The rows of X fall into a few groups, and each row is roughly a mix of its group's hidden directions.
X (104 x 10):
[[  0   1   4 -11 -24 -14  -6 -18 -17  -2]
 [-17  -4 -16 -17 -22  -5   5  -7  -3 -13]
 [ -7   1   5   9 -24  12 -12  20 -11  -6]
 [ -4   1   8   9 -20  10  -1   0  26 -16]
 [-11   5  20 -20  15  -4   3   7   3 -19]
 [  4   2  32  -2   2   4  -5  -6  18 -12]
 [ 12  13  15 -26   1   9 -10 -12   2  -2]
 [  3   3 -20 -32   5   2  -1  -8   4   8]
 [ -2 -12  -7  16  -1  10  10  26  -3  17]
 [  0  -5 -14  19   8   7   5 -27   5 -10]
 [  3   4   8 -10 -17   8 -22 -12  17 -11]
 [ -7  -3  -5 -11  -8  19 -21   4 -18  14]
 [-16 -10  -7   4 -13  -5   4  15 -21  17]
 [ -8   3 -31   0  -5  -9  13  -9  -6 -12]
 [ -7 -24   5 -15 -18 -10  10 -11   4  -6]
 [ 19 -18  -2  17 -16  15   7  -4  -2   5]
 [ 13  19  -8  -9  10   7 -24  -3 -10   8]
 [ 23  -2   1 -10  12   5  -9  -4  26  -5]
 [ -3  17  28  -5   8   3   8   2 -19  -5]
 [ 15  -5 -17  20  -3  -1   9 -11   5  20]
 [ -2 -17  10  -1   2   9  13  26  -8  15]
 [ 34  -7   3   1  -4   4   0  12  -5 -14]
 [ -5   4 -21  20  10  -3 -11 -19   3  -9]
 [ -5   6  -3 -11   1  25 -27  -4  -5   1]
 [-18  -3   4  21 -12   5 -11  -7  20   0]
 [ -7  15 -20  12  11  -9  -3  23  -3  -6]
 [  5 -15 -23   7   9  -4 -14   7 -12  18]
 [  8  13  17 -26  -4  11  -4 -12   9  -5]
 [ 11  -5   5   6  29  -2   8   3   3  21]
 [  1  10  17  19  13  -4   4  11 -19 -12]
 [  4 -18  -4   9  -6   9  23  -8 -11  18]
 [  7   6  -1   8  -9 -11  15 -16 -24 -14]
 [  5  -3  -3  10  12   7  24  -1  12 -23]
 [-11   3 -13   1   8  -8  13  28 -11  -8]
 [-11  -1  26  14   9  19   0  -2  12   1]
 [ -3   1  19  -7  -9   7 -18  10 -24   7]
 [ 20 -17 -12  14  -5  -6 -17  -9   6   8]
 [-11  18  -7 -15 -10 -17 -10   4 -19   3]
 [ -2  16  27 -12  17   5  11  -2   6   0]
 [ 10   4   0   6 -24 -16   1 -24  -5  -4]
 [ -7  -4   7  15  -6   1 -30 -12  14   0]
 [  8  -5   5  -7  -8 -19   2 -17 -19  18]
 [-13  23   7   2  15  12  18   2   4  11]
 [ -5   2 -14  21 -13 -16  -2 -12 -18  -7]
 [ -3  -9   5  21   9  -2  27  13  -2   3]
 [-17  -5  -8   2 -20   1   8  22   0 -15]
 [-15   3  -1  -9   5  26 -14  17   3  -9]
 [-19  -2  -6  -2 -17   0 -21  -4   8  19]
 [ 29  -5 -20  -7   2 -12   4  -5   2 -11]
 [  7  11 -12  13   8  18 -19  -4  17  -7]
 [ 29  -4 -10 -18  -1  -9 -11  -2  10   1]
 [  1 -15  27  -1  -4   8  12 -17   8   6]
 [-14  -5   3 -13   3  21   4  -4  25   8]
 [  1  -1  10  -3  -3 -36   3   1  -9  -9]
 [ -6   3  27  -7   8 -10  -1  20  -7 -13]
 [-17  16  10 -16  -8  13   4 -16  15   4]
 [ -7   1   5   2   1  -5  20  27 -19  -5]
 [ -7   6  22   2   4  16  -4 -20   9  16]
 [ 20   6  23 -10 -15 -10  -6  -7 -11   2]
 [-19  -7 -13 -25 -12  -1  11  -7  -3  -8]
 [  4  16   6   9  -3  18 -17  -4  13 -20]
 [ 24 -19  16  -6  -2  -4  13   4  -4 -12]
 [ 18 -23 -19  11  -8  -7  10   5  -2   1]
 [ -6  -1 -14   0  19  13  15   4  23  -5]
 [-12 -13  15 -16  -6   0   7 -24   2  11]
 [-23   0  12  -9  -2  12  -4  18  13  13]
 [-11  -1  10  11  11  21  -3 -20  17   0]
 [ 10  10  22   5  22   0 -18   9   0  -1]
 [ 27 -10  -4 -13  21   7   8   6   3   1]
 [  1  -2  19  18  -1  -4  -2   7 -28   7]
 [ 17 -10   1  19  21  11   0 -15   4  -5]
 [ -7   0 -20   6  -4  -9 -29  -5   6  11]
 [ -3   0   9  22  25  -9   6  15  -5   4]
 [ 17  -2   6   1  18  -3   1 -17  -5  25]
 [  9   7   4   0  14  11  27   4 -12  14]
 [ -6   8   8 -13  -5   0 -25   6  22   9]
 [-14  -8  -7   4   2   1   1  10 -27  20]
 [ -5   3  15  -9  24 -14  18   9  -7   0]
 [-23  -8 -12  17   8  11  17   8   0  -3]
 [  0   7   1  10  -4   3 -35  -4  12  -6]
 [ 15  14  14   0  12 -12 -13 -21   5  -8]
 [-12   1 -10  -1  -2  28 -16  17   1  -2]
 [ -2 -19   9  -7   2 -21 -23  -9  -1  -6]
 [-13  26 -15   0  -8  12 -15  -1  12   0]
 [ 16   7  11   6  16  -8 -17  16   1 -16]
 [ -9  -8 -13  -6   9  11 -17  18 -12  17]
 [ -4  -4  24  12  -6   2 -20  11   0  17]
 [  1   1   6  19  -8  13  23  10  16  -9]
 [-21   1   9 -21 -12  11  10   9  10   9]
 [ 19   6   0   3  10   3  -7 -29   3  13]
 [ -9  22  -3  -2   1 -15 -22  10  11 -11]
 [ -6  -2 -13 -16  -8  -3  28   9 -14  -3]
 [-16  -9 -17   5 -11  -6   8  25   3  -9]
 [  3   3   1  -3  -4  34  -1 -17   3   9]
 [  2  25 -18 -18   8  -3  -5  11  -9  -5]
 [  0 -13 -12 -12  10 -23  -1   3 -21   3]
 [ 10   1  -3  21 -21  15 -13   2  -8  12]
 [ 12  13  -2  15  12   5 -27  -1   9  -7]
 [  3   0  -9  10  -3 -10 -32   7   4 -13]
 [-19  12   1  15  24  -6  -7   3  -3  13]
 [  8  -8   4  -3  -9  -9 -29  -1   9 -18]
 [ 15   1   3  16  -6 -17  21 -16   9   1]
 [-11   6  -6 -25  11   9  -6  -5 -11  20]
 [  9  -9  11  11  -2 -18  15   8 -13  19]]
Here is one row of each group, with its name. Which group are the others in?
[ -6   8  13 -10 -24  -2 -11  -6 -11 -19]  Q
[ 16  -5  -5 -16  21   6  14  18   2  -3]  E
[ -5   9   2 -12   9 -20 -19  10   5 -19]  L

[ 11  11 -10   2  -4  -2 -17 -29   7  -7]  Q
[  7   1  11  24  20   4   8   6  -1 -18]  E
[ 20   1  -4   2   3  -5  18 -17 -18 -14]  E
[ 10  -3 -21   1   4 -10 -15 -13 -20  11]  E
[ -4   5  19  -8  14 -15 -23   0   8 -12]  L
[-15  24  13 -14  12   2   6   6 -10  -9]  E
[-10  12  20   1   7  10  25   1  13   1]  L
[ 11   6  15  -7  17 -20   4 -20   4  -3]  Q
[ 11 -23  12   2 -11   4 -13 -21   0   7]  L
